128 stands for zero in the data rows.
Here are some points, one per row:
124 181 127 118 148 138 126 147 79 104 80 136 133 159 125 109 138 68 113 85 100 111 173 70 124 102 58 177 134 155 135 148 120 120 133 73 153 111 144 104 108 115 103 103 131 218 163 142 140 138 178 167 101 103 118 131 165 144 136 138 114 146 162 56
94 161 186 153 153 132 96 73 128 165 144 144 111 151 129 157 136 147 121 138 126 87 109 125 146 82 150 111 49 114 145 205 159 185 128 126 142 121 183 102 185 90 153 108 84 107 119 146 183 136 113 161 148 130 153 135 158 62 125 98 113 84 90 101
147 88 216 160 146 150 143 128 90 112 106 117 153 139 149 102 153 147 125 181 86 139 135 178 110 102 120 100 172 165 130 148 66 88 104 128 84 177 140 102 105 56 154 154 156 62 159 147 141 165 138 77 104 155 127 116 174 121 153 136 134 138 122 92
142 161 93 163 138 169 124 75 134 139 100 131 104 126 166 164 165 134 133 155 153 187 145 121 122 137 137 171 143 187 74 101 166 156 140 161 131 128 125 88 193 59 152 147 170 112 148 196 120 99 163 102 144 164 146 76 100 140 162 151 121 148 145 114
197 138 163 134 104 138 117 137 140 136 150 87 139 107 182 167 159 109 122 86 129 115 53 96 164 166 56 129 142 74 116 125 128 71 96 195 138 86 97 93 103 109 91 164 92 142 157 127 124 144 102 85 149 113 126 103 87 128 132 149 72 46 114 151
85 94 175 189 155 194 175 83 110 169 98 180 103 145 94 101 185 172 141 125 123 174 129 57 123 157 109 147 159 88 125 120 122 132 178 141 146 172 131 121 123 141 107 137 139 103 180 129 107 168 119 146 127 174 117 120 125 129 98 145 172 103 129 170
143 119 147 128 127 149 148 117 51 173 97 126 72 117 152 122 79 60 154 142 167 138 110 101 160 89 115 143 121 134 121 100 127 66 53 76 127 147 120 193 95 110 109 121 107 107 111 110 114 116 135 204 161 112 121 118 85 156 127 145 128 169 88 105
112 91 116 140 122 135 126 148 172 99 163 163 120 188 154 120 154 128 123 151 98 163 101 137 187 116 135 145 194 129 187 122 142 187 84 136 115 140 97 126 137 136 160 136 92 232 78 103 161 133 114 156 107 149 121 131 87 164 108 109 102 149 77 109
196 103 91 68 144 125 172 192 130 92 153 168 87 166 132 96 127 104 61 140 105 137 95 54 177 110 136 99 136 112 140 164 148 120 191 120 100 116 145 167 182 101 142 129 110 74 141 164 127 125 130 123 112 113 134 154 82 133 169 63 173 79 185 125
99 125 119 154 145 107 177 179 165 105 62 106 103 115 155 77 118 93 120 107 181 160 140 186 148 94 116 149 114 153 91 139 138 105 145 57 187 176 100 106 122 166 101 134 90 125 142 122 126 179 171 169 168 120 103 140 123 133 158 136 105 58 133 103
140 186 143 91 187 103 111 83 79 81 107 148 121 133 134 147 219 128 123 98 126 138 146 130 117 125 162 129 144 115 105 140 120 90 154 146 126 195 125 145 138 147 182 171 175 132 139 169 124 150 102 118 142 196 157 168 138 191 128 156 134 135 88 142
149 168 156 95 156 83 63 87 152 166 185 112 120 94 126 92 111 163 125 127 71 121 191 131 149 175 120 109 105 157 150 96 163 163 138 99 147 189 121 166 90 116 111 95 126 128 133 112 105 182 94 106 104 96 90 81 77 158 157 146 126 101 164 98
32 124 143 165 140 100 88 156 98 171 157 101 126 141 77 128 141 113 93 106 124 144 91 130 60 152 160 122 120 137 124 112 151 79 74 93 120 107 122 105 159 156 75 134 165 144 70 136 116 103 136 78 105 108 175 109 109 156 136 77 151 98 114 123
131 56 104 140 140 105 151 120 144 112 133 122 157 80 148 159 111 118 154 123 175 79 124 99 95 162 149 132 160 126 173 93 134 115 150 159 109 117 114 99 144 143 130 114 104 155 121 160 128 154 95 158 127 120 67 175 98 130 157 73 165 190 73 30
138 129 71 191 131 99 56 127 140 109 170 98 107 127 81 90 140 116 140 94 174 158 100 146 108 147 96 89 134 68 128 147 159 143 83 110 116 145 128 129 118 126 114 174 194 89 147 127 130 86 170 158 88 86 131 151 134 78 89 135 153 145 146 106
106 146 123 96 138 98 132 156 135 146 164 89 117 57 93 117 135 133 152 149 149 161 81 172 111 105 182 99 156 81 115 120 159 121 150 146 114 111 186 142 127 90 85 78 139 164 139 118 127 111 216 131 75 166 95 111 148 160 83 152 141 103 106 142
123 165 133 175 65 34 133 96 97 165 116 199 189 154 141 135 126 83 154 178 94 113 153 132 110 155 154 79 116 102 120 130 109 146 118 109 121 119 102 128 196 100 124 78 142 117 152 92 150 107 128 131 157 115 96 192 144 117 114 111 140 87 110 173
183 136 101 168 166 137 112 165 113 102 160 125 184 112 140 151 121 112 162 127 103 139 167 124 81 168 124 62 109 167 125 92 151 182 123 137 161 129 212 154 81 111 107 94 109 123 60 131 124 200 123 156 173 140 201 97 98 123 105 124 128 118 146 157
126 119 127 81 134 119 104 146 203 155 119 132 147 172 121 124 154 159 147 155 116 131 135 135 112 117 145 138 138 73 64 94 95 170 123 71 151 56 148 99 86 116 128 180 47 72 106 180 81 90 102 142 152 105 123 155 178 179 102 128 116 172 169 128
197 89 152 137 139 99 59 164 134 196 156 132 139 142 103 181 91 85 111 125 156 94 129 128 102 156 81 162 170 145 137 139 144 173 177 80 158 162 155 155 102 165 176 113 144 120 67 124 176 120 102 129 127 159 86 70 137 151 157 177 141 113 157 176
102 166 131 100 165 138 131 170 72 106 81 96 153 155 155 184 103 201 127 121 135 169 116 218 141 151 90 97 91 76 200 111 122 106 159 162 115 115 118 77 158 139 148 97 121 119 114 127 135 118 112 189 118 82 103 98 103 148 189 130 165 158 176 191
126 132 118 115 150 145 101 89 124 150 136 119 109 136 168 166 136 135 163 101 147 170 191 128 123 116 134 153 155 179 190 142 53 124 147 114 100 128 109 140 189 95 74 194 124 94 97 121 97 170 156 103 107 203 136 172 133 110 130 146 123 146 151 172
123 153 57 152 141 114 155 123 86 122 181 71 152 123 144 108 126 153 68 109 142 120 138 136 98 133 142 145 128 115 142 204 154 130 77 104 149 96 107 109 111 107 151 103 104 106 132 85 74 101 111 71 108 178 101 73 163 117 89 130 186 143 87 127
87 120 186 115 160 183 148 131 152 95 113 114 121 110 174 193 139 87 101 191 115 153 198 124 144 184 108 131 127 124 85 124 141 117 112 131 129 164 133 109 133 131 95 159 165 91 131 114 169 101 104 102 86 161 126 179 128 109 75 172 186 157 157 135
108 121 128 176 123 96 167 123 126 108 147 159 148 120 162 204 115 202 116 136 125 105 159 77 104 76 167 139 87 128 102 147 147 111 151 86 70 129 127 151 112 104 169 144 164 125 105 119 131 127 162 153 114 60 98 119 132 92 65 130 56 92 131 161
133 163 98 156 74 125 172 116 147 216 135 100 100 104 160 116 159 161 115 149 138 112 96 155 86 159 151 94 127 78 155 141 172 123 108 110 117 137 154 176 137 163 130 167 146 167 132 84 119 131 137 124 121 145 172 111 187 115 161 131 139 159 199 97
129 130 117 129 123 131 146 156 102 120 132 127 71 118 70 193 116 209 96 87 117 145 128 165 181 130 112 55 151 113 89 112 102 139 128 100 119 96 100 103 163 123 111 56 125 133 154 152 189 191 99 123 169 83 128 121 152 140 154 166 116 231 125 181
151 134 107 130 146 140 162 76 94 138 76 111 153 93 96 89 107 106 146 95 104 118 150 131 160 95 60 191 145 95 91 73 139 106 88 121 120 154 106 116 136 152 161 73 69 103 65 89 145 125 175 136 85 127 171 165 183 125 167 108 89 107 132 116
194 101 158 153 134 113 139 135 201 121 64 137 88 102 101 116 145 118 149 104 75 140 171 137 161 182 197 134 137 149 166 197 109 124 131 172 107 91 90 133 119 168 153 112 114 175 107 131 89 83 144 169 102 82 164 116 131 109 133 114 155 138 80 94
77 109 96 103 135 131 141 105 181 124 143 149 209 128 118 106 145 119 148 49 123 137 118 109 153 90 159 132 104 145 118 161 95 157 112 179 112 120 156 161 81 134 80 105 164 82 148 79 176 82 90 106 171 125 114 130 120 162 192 132 119 152 164 109
109 115 119 132 155 117 100 142 138 125 123 100 148 104 139 79 137 162 111 134 145 94 140 111 201 67 129 131 131 190 123 75 86 103 119 168 138 66 161 166 143 150 168 132 174 150 152 77 146 93 93 152 196 145 153 113 131 113 85 112 176 109 166 132
83 92 156 51 82 163 112 130 143 93 190 174 197 83 128 107 103 121 130 134 124 155 108 115 153 105 133 132 106 111 126 132 92 159 108 134 152 94 99 122 159 190 158 105 193 112 116 141 69 171 161 135 191 123 144 94 156 106 143 178 140 130 137 105
146 106 173 91 91 100 111 91 165 72 128 152 149 133 67 110 144 147 109 166 227 95 160 129 91 103 138 135 128 167 148 114 176 124 91 155 148 109 139 101 115 128 129 187 52 123 145 139 126 142 146 103 138 65 140 138 155 222 105 131 153 149 160 194
174 174 95 107 127 162 151 122 113 172 116 144 107 139 84 129 96 145 83 102 92 99 115 180 57 90 191 142 146 102 126 114 138 148 79 177 172 147 124 91 115 160 93 164 184 138 115 135 140 126 174 105 144 137 68 119 106 80 93 84 163 118 137 124
133 118 132 128 97 127 128 96 108 125 129 128 106 155 115 133 191 165 160 183 124 80 112 132 121 122 86 113 49 186 91 159 139 147 140 124 68 109 137 145 133 142 80 103 153 163 87 112 67 114 135 144 144 133 41 177 131 84 146 139 127 93 80 162
85 73 108 56 111 203 102 135 80 142 140 197 155 110 83 100 118 119 169 92 157 123 146 164 120 124 137 55 127 158 105 145 146 104 144 149 146 93 97 137 104 92 182 149 142 165 144 102 147 80 67 126 130 143 144 145 120 95 130 180 110 80 158 95
107 146 111 160 74 115 123 193 100 148 104 160 92 117 131 106 117 100 102 131 158 137 122 140 183 148 148 172 149 162 174 101 140 166 141 206 76 122 154 143 101 161 147 103 124 119 111 192 93 154 59 94 84 82 106 153 156 117 80 114 85 155 105 84
129 127 113 108 125 134 184 110 83 128 150 70 147 173 130 98 98 81 133 128 140 110 149 90 165 152 149 130 152 173 92 114 114 102 106 105 170 175 191 110 132 213 110 137 95 141 170 160 116 102 141 185 75 124 125 99 150 81 178 121 63 140 112 160
101 90 138 117 153 140 141 169 139 104 109 120 137 108 166 102 91 140 164 134 147 72 135 149 143 166 153 215 129 71 163 106 129 207 136 119 137 152 101 170 101 85 132 133 143 197 140 156 131 97 111 88 138 82 173 163 115 97 167 87 130 147 55 168
117 82 99 131 103 81 120 144 150 122 114 78 103 151 123 131 74 79 182 113 54 117 66 105 85 98 106 134 67 118 98 123 122 101 156 180 100 159 102 122 137 139 162 156 63 153 160 125 132 157 127 71 131 138 158 106 107 113 75 176 108 148 144 149
149 132 139 123 78 149 118 43 184 83 144 100 128 158 129 133 117 72 49 146 120 136 70 160 116 136 135 165 84 100 123 110 89 67 215 115 129 103 103 110 83 104 106 90 135 145 131 96 111 141 90 125 121 148 161 144 89 109 103 121 82 153 132 131
152 187 87 65 115 138 88 210 165 89 99 180 123 156 118 125 93 197 163 190 135 106 70 52 130 164 133 137 119 164 141 121 123 93 126 105 142 118 83 148 129 117 122 138 121 59 154 99 173 139 153 130 99 167 145 124 137 119 159 84 128 100 84 99
126 154 157 159 62 143 150 113 156 106 130 102 80 105 144 135 75 114 146 119 102 122 139 146 83 99 42 80 151 120 151 142 78 133 190 127 146 124 119 141 120 155 139 133 115 118 162 136 127 54 126 72 161 145 146 110 71 189 91 70 76 119 115 120
Along one direction, these points spread out more than along any other. Take the direction at right angles to it along which they spread out most. Then take the direction at right angles to both along which they spread out most. Go by this last direction. Where along it does each point below lie, from 0 to 99? The average is 50, and the first point in the table lies past the average. One standard deviation of the points above along it is 16.
108 121 128 176 123 96 167 123 126 108 147 159 148 120 162 204 115 202 116 136 125 105 159 77 104 76 167 139 87 128 102 147 147 111 151 86 70 129 127 151 112 104 169 144 164 125 105 119 131 127 162 153 114 60 98 119 132 92 65 130 56 92 131 161 : 53
197 89 152 137 139 99 59 164 134 196 156 132 139 142 103 181 91 85 111 125 156 94 129 128 102 156 81 162 170 145 137 139 144 173 177 80 158 162 155 155 102 165 176 113 144 120 67 124 176 120 102 129 127 159 86 70 137 151 157 177 141 113 157 176 : 54
124 181 127 118 148 138 126 147 79 104 80 136 133 159 125 109 138 68 113 85 100 111 173 70 124 102 58 177 134 155 135 148 120 120 133 73 153 111 144 104 108 115 103 103 131 218 163 142 140 138 178 167 101 103 118 131 165 144 136 138 114 146 162 56 : 72
102 166 131 100 165 138 131 170 72 106 81 96 153 155 155 184 103 201 127 121 135 169 116 218 141 151 90 97 91 76 200 111 122 106 159 162 115 115 118 77 158 139 148 97 121 119 114 127 135 118 112 189 118 82 103 98 103 148 189 130 165 158 176 191 : 37
106 146 123 96 138 98 132 156 135 146 164 89 117 57 93 117 135 133 152 149 149 161 81 172 111 105 182 99 156 81 115 120 159 121 150 146 114 111 186 142 127 90 85 78 139 164 139 118 127 111 216 131 75 166 95 111 148 160 83 152 141 103 106 142 : 72
131 56 104 140 140 105 151 120 144 112 133 122 157 80 148 159 111 118 154 123 175 79 124 99 95 162 149 132 160 126 173 93 134 115 150 159 109 117 114 99 144 143 130 114 104 155 121 160 128 154 95 158 127 120 67 175 98 130 157 73 165 190 73 30 : 42
87 120 186 115 160 183 148 131 152 95 113 114 121 110 174 193 139 87 101 191 115 153 198 124 144 184 108 131 127 124 85 124 141 117 112 131 129 164 133 109 133 131 95 159 165 91 131 114 169 101 104 102 86 161 126 179 128 109 75 172 186 157 157 135 : 41
143 119 147 128 127 149 148 117 51 173 97 126 72 117 152 122 79 60 154 142 167 138 110 101 160 89 115 143 121 134 121 100 127 66 53 76 127 147 120 193 95 110 109 121 107 107 111 110 114 116 135 204 161 112 121 118 85 156 127 145 128 169 88 105 : 73
197 138 163 134 104 138 117 137 140 136 150 87 139 107 182 167 159 109 122 86 129 115 53 96 164 166 56 129 142 74 116 125 128 71 96 195 138 86 97 93 103 109 91 164 92 142 157 127 124 144 102 85 149 113 126 103 87 128 132 149 72 46 114 151 : 42
123 153 57 152 141 114 155 123 86 122 181 71 152 123 144 108 126 153 68 109 142 120 138 136 98 133 142 145 128 115 142 204 154 130 77 104 149 96 107 109 111 107 151 103 104 106 132 85 74 101 111 71 108 178 101 73 163 117 89 130 186 143 87 127 : 73
151 134 107 130 146 140 162 76 94 138 76 111 153 93 96 89 107 106 146 95 104 118 150 131 160 95 60 191 145 95 91 73 139 106 88 121 120 154 106 116 136 152 161 73 69 103 65 89 145 125 175 136 85 127 171 165 183 125 167 108 89 107 132 116 : 77
112 91 116 140 122 135 126 148 172 99 163 163 120 188 154 120 154 128 123 151 98 163 101 137 187 116 135 145 194 129 187 122 142 187 84 136 115 140 97 126 137 136 160 136 92 232 78 103 161 133 114 156 107 149 121 131 87 164 108 109 102 149 77 109 : 38
152 187 87 65 115 138 88 210 165 89 99 180 123 156 118 125 93 197 163 190 135 106 70 52 130 164 133 137 119 164 141 121 123 93 126 105 142 118 83 148 129 117 122 138 121 59 154 99 173 139 153 130 99 167 145 124 137 119 159 84 128 100 84 99 : 35
133 118 132 128 97 127 128 96 108 125 129 128 106 155 115 133 191 165 160 183 124 80 112 132 121 122 86 113 49 186 91 159 139 147 140 124 68 109 137 145 133 142 80 103 153 163 87 112 67 114 135 144 144 133 41 177 131 84 146 139 127 93 80 162 : 55
77 109 96 103 135 131 141 105 181 124 143 149 209 128 118 106 145 119 148 49 123 137 118 109 153 90 159 132 104 145 118 161 95 157 112 179 112 120 156 161 81 134 80 105 164 82 148 79 176 82 90 106 171 125 114 130 120 162 192 132 119 152 164 109 : 30
